In the data rows, 128 means zero.
Here are some numbered points:
[129 123 135 137 154 202 121 185 228 191 145 174 176 174 126 126 110 101  94  85  78  68  61  68  66  84  92  98 102 107 109 115] 0
[123 121 122 122 120 150 153 249 155 111 144 125 114 109 109 106  99  99  94 158 180 207  78 230  51 218 145 111 112 115 108 115] 1
[124 123 123 122 128 149 143 142 175 136 110 106 123 107 114 113 122 148 104 171 150 195 185 131 114 147 107 109 108 107 108 115] 2
[122 125 123 117 129 104 196 155 124 152 115 119 127 103 115 118 106 164 174 225  41  98  83  85  92  91  90  96 106 104 108 116] 3
[123 124 122 128 144 116 196 205 186 124 106 110 117 107 121 160 166 141 155 183 176  86  36  99 111  95  95 101 106 107 108 113] 4
[122 122 124 121 114 113 144 210 108 164 190 140 122 104 107 108 107 111  95  79 105 225 225 241 103 222 138 136 102 106 111 117] 5
[125 121 123 124 133 136 145 131 119 145 106 102 118 113 118 131 144 109 160 207 188 159 114  86  95  92  97 103 105 107 108 115] 6
[122 121 124 119 117 113 106 101 103 103 103 106 111 105 107 104 114 163 206  65  24 163 107 169  99 178 104 157 171 151 141 120] 7
[121 124 122 119 124 109 141 151 212 228 130 109 143 111 110 104  98  92 101  91  81  79 145 137 104 129 219 247 144 135 109 113] 8
[123 122 119 118 116 109 107 124 117 106 240 161 255 154 149 106 109  97  94  98 126 125 137 154 182 201 115 148 118 113 116 117] 9
[124 122 121 119 117 111 107 101 102 105 104 106 110 103 110 109 113 120 106 115 119 158  76 187 255 204 252 146 138 141 105 143] 10
[125 122 124 122 127 170 108 149 155 133 114 112 114 103 111 105 127 172 163  88 166  71  15 216 174  95 122 101 102 108 112 114] 11
[120 122 120 120 118 111 105 102 102 106 108 109 116 122 142 171 125 253 142 236  69 116 112 165 124 254 229 109 119 112 110 116] 12
[122 121 121 119 118 111 106 104 101 108 105 114 137 129 159 255 157 255 137 113  68 255 200  69 105 114 107  97 105 108 107 116] 13
[121 122 124 120 120 115 121 193 166 149 112 133 112 102 108 104 104  99  97  89 127 167 141 252 133 154 130 115 119 122 114 116] 14
[122 123 120 117 118 112 106 101  99 110 112 109 140 147 130 189 255 129 213 150 114 123 134 248 192  29 117 125 116 118 111 116] 15
[125 121 120 117 118 109 117 147 146 145 176 204 158 121 111 108  97  92 118  97 164 125 120 147  69 255  49 165 121 118 113 115] 16
[122 122 122 120 118 116 117 133 183 202 126 212 158 144 132 110 100  94  95  94  98  68 142 138 222 171 159 153 136 148 115 114] 17
[121 122 123 129 137 153 134 150 119 120 114 104 108 104 105 104  98  93  94  91  74  76  77  71 162 165 162 255 253 105 255 199] 18
[124 122 117 134 141 136 212 161 147 121 107 108 121 130 134 183 143 115 204 197 190 201 100  74  84 102  96 103 102 107 110 117] 19
[ 90 154 136 117 118 113 107 102 103 105 104 105 111 102 107 105 102  93  95  85  80  72  61  77  78  98 172 202 184 152 255 234] 20
[124 121 122 128 140 130 154 156 195 146 138 116 116 105 108 106 108 107 141 118 145 221 226 227  69 108 105 172 110 119 111 119] 21
[124 123 123 117 115 112 107 101 102 106 105 106 109 106 109 106 120 101 119 151 255 195 255 245 225 181 116 119 119 118 112 113] 22
[124 126 125 118 151 180 146 172 110 107 110 107 110 103 106 104 100  92  91  88  76  73  47 105 105  87 234 174 255 237 255 121] 23
[124 122 120 118 119 120 119 129 201 133  93 222 129 134 124 107 104 105 143 153  55  74 125 103  44 115 140 111 108 104 110 116] 24
[122 123 123 120 117 111 106 103 100 106 105 107 107 112 134 128 135 230 255 205 205 233 255 112 104 109 102 107 104 106 111 114] 25
[123 123 122 122 122 147 152 206 127 150 163 117 114 106 107 106 101  97 125 140 140 117 129 175 255 157 179 156 127 115 116 119] 26
[123 124 121 120 119 114 108  99 105 150 253 153 178 151 120 107 105 101 115 132 119  98 199 201 178 103 121 109 117 107 111 117] 27
[124 122 120 121 127 159 220 136 153 179 142 119 117 105 109 107 107 105 138 128 131 100 104  43 211 107  99 144  99 112 114 115] 28
[123 124 120 119 121 118 135 156 146 218 255 231 123 125 109 106 100  95  95  88  83 107  60 130 254 239 238 188 187 143 120 120] 29
[123 123 122 125 131 140 205 100 242  75 132 111 110 105 114 106 107 137 183 107 255 228   0 147 158 101 125 103 119 105 110 114] 30
[122 123 122 119 118 111 105 102 100 106 106 105 112 112 118 144 128 137  60 204 247 255  66 174 180 126  84 102  98 107 110 116] 31
[123 121 121 119 117 114 113 115  73 139 209 194 135 142 125 113 104  91 126 107 124 116 221  78 131 147 116 113  99 105 110 117] 32
[123 123 126 129 129 169 156 189 127 138 123 107 114 161 170  77 204 248  92 100 156  67  87  72  68  89  91  99  99 105 109 115] 33
[122 123 121 120 120 118 129 134  87 125  95 179 130 136 122 109 102  98 115 182 148 131  87 233 150 144 144 117 121 105 107 116] 34
[124 123 123 123 132 144 151 135 133 138 129 112 112 103 107 107 117 120 123 159 113 186 204 100 197  74  86 123 108 107 108 115] 35
[123 123 120 118 118 112 105 103 112 124  86 164 168 177 167 170 156 147 158 139 109 196 180  67  79  78 121 110 104 106 110 115] 36
[123 125 123 127 124 140 106 147 233  82 115 119 114 101 106 103 105 109 126 118 255 225 143 169 128 127 106 132 117 111 108 115] 37
[125 123 121 118 123 114 144 153 170 241 108 175 142 118 108 108 105 117 102 152 132 177  95 156 172 124 122 121 118 107 107 115] 38
[122 121 121 120 116 111 106 102 111 123 138 151  67 254 210 105 129  85 100  99 105 142 195  46 196 195 154 153 115 107 114 116] 39
[122 123 120 119 116 113 107 111 159 132 155 133 167 192 135 123 105  95  99 115 107 155 254 158 200 179 151 119 122 115 110 117] 40
[123 121 122 118 119 113 108 100 102 106 105 105 109 102 108 105 124 132 117 159 124 212 255 255 255 197 177  92 103 106 110 114] 41
[123 122 120 121 118 113 117 188 103 176 218 117 161 132 111 107 103  96 108 116 105  95 177 255 255 205 133 150 139 110 114 116] 42
[123 120 122 119 116 110 108 101 100 106 115 126 144 220 132 235 117 177 147 131 142 135 183 192  95 212 116 130 112 101 111 115] 43
[122 122 120 130 138 180 148 148 110 153 130 113 122 104 144 125 201 179 227 242 132  91  80  86  67  93  93 100 104 105 109 115] 44
[121 143 149 160 128 115 107 101 100 104 105 105 111 105 108 103  98  94  93  86  81  68  68  80 112 130 133 137  87 255 178 255] 45
[124 122 123 118 119 110 109 103 113 141 144 214 163 234 125 140 113  92  94  80 102  95 118 215 147 166 211 167 142 115 112 117] 46
[125 120 121 120 118 111 103 104 123 134 176 183 182  79 178 162 143 162 112 201 125 155  89 132  66  92  91  99 102 108 109 114] 47
[124 122 120 119 119 110 106 102 100 106 104 107 110 126 118 194 137 179 131  99  92  93  59 130 215 172  91 255 245 124 196 114] 48
[123 121 124 122 125 150  85 174 190 177 127 110 112 107 108 118 114 145 102 209 188 157 118  67 187 141 109  97 113 107 110 115] 49
[125 122 125 137 146 175 201 166 143 122 108 125 115 128 157 223 130 198 186 214  82 124  93  79  65  85  93  97 103 107 108 114] 50
[190 147 149 133 119 110 105 102 100 105 105 105 112 104 108 105  99  93  95  85  77  70  62  73  77 124 110 130 218 255 255 250] 51
[120 122 124 119 118 111 106 103 105 108 109 148 151 212 206 140 156 125 194 131  73  66 212 190  83  97 117 122 112 109 108 115] 52
[123 121 121 119 116 112 105 100 102 106 105 106 112 105 131 112 124 218 220 255 223 255 225 100  82 128  98 101 102 109 106 114] 53
[203  97 164 119 189 146 127 137  96 109 105 107 109 103 107 104 100  92  93  86  78  67  60  69  67  85  88  99 103 105 109 116] 54
[124 121 121 120 118 109 107 105 120 138 183 189 107  53 187 110 117 100  96 104  95 107 143 255  47 255 168 132 109 122 114 116] 55
[159 218 119 182 133 139 131 136 104 108 105 108 108 101 109 103  98  93  94  85  78  66  61  69  66  84  89 101 102 106 108 116] 56
[123 122 122 118 117 110 105 102  99 105 106 113 113 148 166 233 216 155  56 192 218  92 255  95 122  83 104 107 103 106 108 116] 57
[123 123 120 120 117 110 106 104 119 144 118 176 107 230 200 155 133  99  99  93  93 108 109 200 208 175 199 203 138 123 112 117] 58
[124 121 123 123 129 132 191 119 179 139 139 111 114 110 130 106 116 175 163 156 230 204 255  90 100 120  99 101 102 103 108 114] 59
[120 172 122 127 135 112 107 101 100 105 105 109 109 103 107 104  99  89  94  86  77  68  70  80  80 154 107 110 112 188 255  92] 60
[124 121 120 118 118 113 112 106 121 154 179 130 183 191 136 129 106  96  94 111  97 101  94 185 234 141  96 124 126 125 116 116] 61
[127 124 123 132 143 134 228 252 255 151 178 209 218  96 123 107 112  91 101  88  75  69  63  69  66  85  90  98  99 102 107 115] 62
[160 139 145 116 119 109 108 102 101 106 102 105 111 104 107 103 100  94  92  87  78  68  69  86  85 110 160 181 172 255 240 215] 63
[122 123 122 129 131 142 141 108 187 165  95 113 114 104 103 136 161 196 200 132 191 148 151 154 129 104  93  99 105 107 109 116] 64
[123 122 121 120 119 112 105 103 100 104 105 106 110 111 108 114 146 146  38 255 255  84 255 124  99 113  92 106 107 106 110 115] 65
[123 124 122 120 118 109 106 100 101 112 110  92 159 188 241 255 106 161 162 134 161 183 203 177 120 112 118 108 104 105 106 115] 66
[131 149 153 102 141 120 107 105 101 104 104 106 110 103 108 103 100  93  96  85  80  67  66  88  63 118 169 157 176 255 216 149] 67
[123 121 121 119 116 110 104 102 101 112 115 143 144 231 161 106  85 146 141 109 229  78 255 199 161 116 107 115 108 107 111 115] 68
[130 152 180 146 117 125 112 103 100 107 104 106 110 104 108 104  99  92  94  86  80  65  67  91  86 114 197 230 255 143 255 255] 69
Which two points above are nearest to each new point, looking only along the 7 directions in which the numbered points spread most? Their numbers follow each, nearest first.
[126 124 118 145 138 160 123 141 129 138 113  76 156 177 192 154 132 165 142 103  83  71  66  69  69  87  89  98 101 106 108 115] 33 3
[124 122 121 119 117 111 107 100 101 105 104 106 111 104 109 115 116 215 166 119 158 138  49 198 105 149 135 177 240  82 141 161] 7 34
[122 122 123 117 116 112 102 119 132 148 170 150 141 135 103 116 133 108 151 153 179  57 209 124  95 127 109  94 105 105 111 114] 32 27
[122 123 125 119 143 106 174 163 138 105 121 114 121 167 177 219 193 206 159 177 224  97  93  97  65  90  96 100 103 107 109 116] 44 33
[123 121 122 119 118 109 105 102 100 107 107 110 152 153 133 125 255 207 145  96 137 149  47 255 200 103 154 136 103 106 109 115] 15 34
[124 122 121 120 117 111 105 102 102 106 105 107 108 104 109 104 104 144 137 183 255 174 255  83 181  75 255 131 108 125 135 118] 35 65
[122 123 121 118 119 114 113 125 125 174 255 169 135 125 136 112 103  93 116  87 130 159 197 122 191 191  89 144 104 115 111 117] 40 9
[123 122 122 124 138 132 127  85 172 194 128 121 113 110 116 103 128 116 182 132 120  85 154 131 106 123 110 105 112 106 109 115] 47 24
[123 123 119 121 117 111 104 103 101 105 105 106 108 102 108 112 130 176 194 177  30 141 103 204 156 142 154  69 221 195 135 163] 7 12
[124 124 121 120 118 111 107 100 102 104 104 106 112 101 108 116 116 103 189 195 170 255  32  13  79 143 138 112 107 108 112 112] 19 6
[122 121 121 121 118 111 106 101 100 106 104 105 114 106 108 135 144 184 201 255 165 220 143 255 255 148 159 108 101 106 110 115] 31 41
[123 120 122 118 117 110 106 101 103 106 107 105 110 105 106 118 121  96 128 167 255  69 121 175 187 141 109 114 108 107 106 114] 31 34
[123 124 120 119 117 112 106 101 100 105 106 106 110 118 172 180 195 156  99 102  85  93  54 172  73 215 203 132 255 255 200 137] 7 48
[122 121 122 119 116 110 107 103  98 104 104 104 108 103 113 136 173 204 255 148 115 107  47 140  41 123 171 127 186 254 218 152] 7 60
[125 123 120 119 119 110 106 102 100 106 105 106 111 103 110 108 107 104 119 160 255 255 255 233 184 152 130 135 117 111 112 114] 22 41
[122 122 121 119 117 110 106 101 101 108 105 106 111 102 123 142 237 252 209  64 222 255 115 141 131  87 108 106 103 109 109 114] 64 31
[140 127 131 153 181 134 255 250 255 175 133 142 149 121 112 100 101  91  93  88  76  65  62  70  66  85  89 100 101 108 108 115] 62 0
[122 121 120 119 118 112 105 101 102 107 108 107 117 103 135 158 149 210 119 125 163 132 226 154 197  63 232  94 110 107 109 114] 66 35
[123 121 121 119 130 138 132 180 191 171 154 128 122 107 106 104 104  94 103 105  90  97 175  28 145 155 145 154 139 118 120 120] 8 28
[123 123 122 126 127 145 139 148 148  93 126 110 176 184 207 217 138 184 145 131  92  60  70  72  68  86  92  98 102 106 108 115] 33 3
[124 123 122 120 117 111 106 101  99 108 103 120 157 147 118 229 159 214 185 145 176 147 160 175 135 115  86 120 106 106 110 115] 66 15
[124 122 121 120 122 122 120 127 181 178 208 139 103 107 111 106  98  90  94 100  85  73 135 137 207 137 255 215  84 151 105 121] 17 8
[125 122 122 119 115 154 157 187 205 188 136 133 116 103 108 104 101  93 107 106 159  99 155 118 191 138 152 149 131 117 111 116] 38 26
[125 138 115 147 162 126 115 110 103 105 104 106 108 104 107 103  98  92  93  88  79  68  67  89  81 131 112 131 123 142 154 195] 60 45
[123 123 121 119 119 109 106 102  99 104 104 104 113 128 104 189 140 203  95 106 103 130 154 121 169  88 151 208 163 152 173 180] 48 7
[124 122 122 119 116 108 108 113 102 121 226 255 235  94 202 128 209  86 230 127 101  78  67  70  69  85  90  99 100 105 109 114] 24 33
[123 122 122 118 117 110 107 101 100 106 104 106 113 102 111 104 114 113 130 137   0 248 255 219 240 133  87 112 126 115 110 117] 41 40
[124 122 120 128 147 163 165  87 200 122 117 101 112 110 133 137 139 169 184  73  67 148 106 109  83  78  92 108 106 105 110 114] 3 47
[123 122 121 127 124 149 177 169 142 125 133 108 113 119 123 112 167 228 145  66 229 170 130  98  90  97  99 102 103 107 108 114] 6 64
[124 120 123 119 118 125 140 123 169  96 101 182 156 126 108 107 105  98 124 101 130 246 205 161 165  87 134  82 122 110 110 115] 2 21
[122 123 122 118 120 112 108 104 104 107 115 128 170  90 171 151 145 123 140 141 150 193 148 158 178 119 111 111 107 104 109 113] 64 2
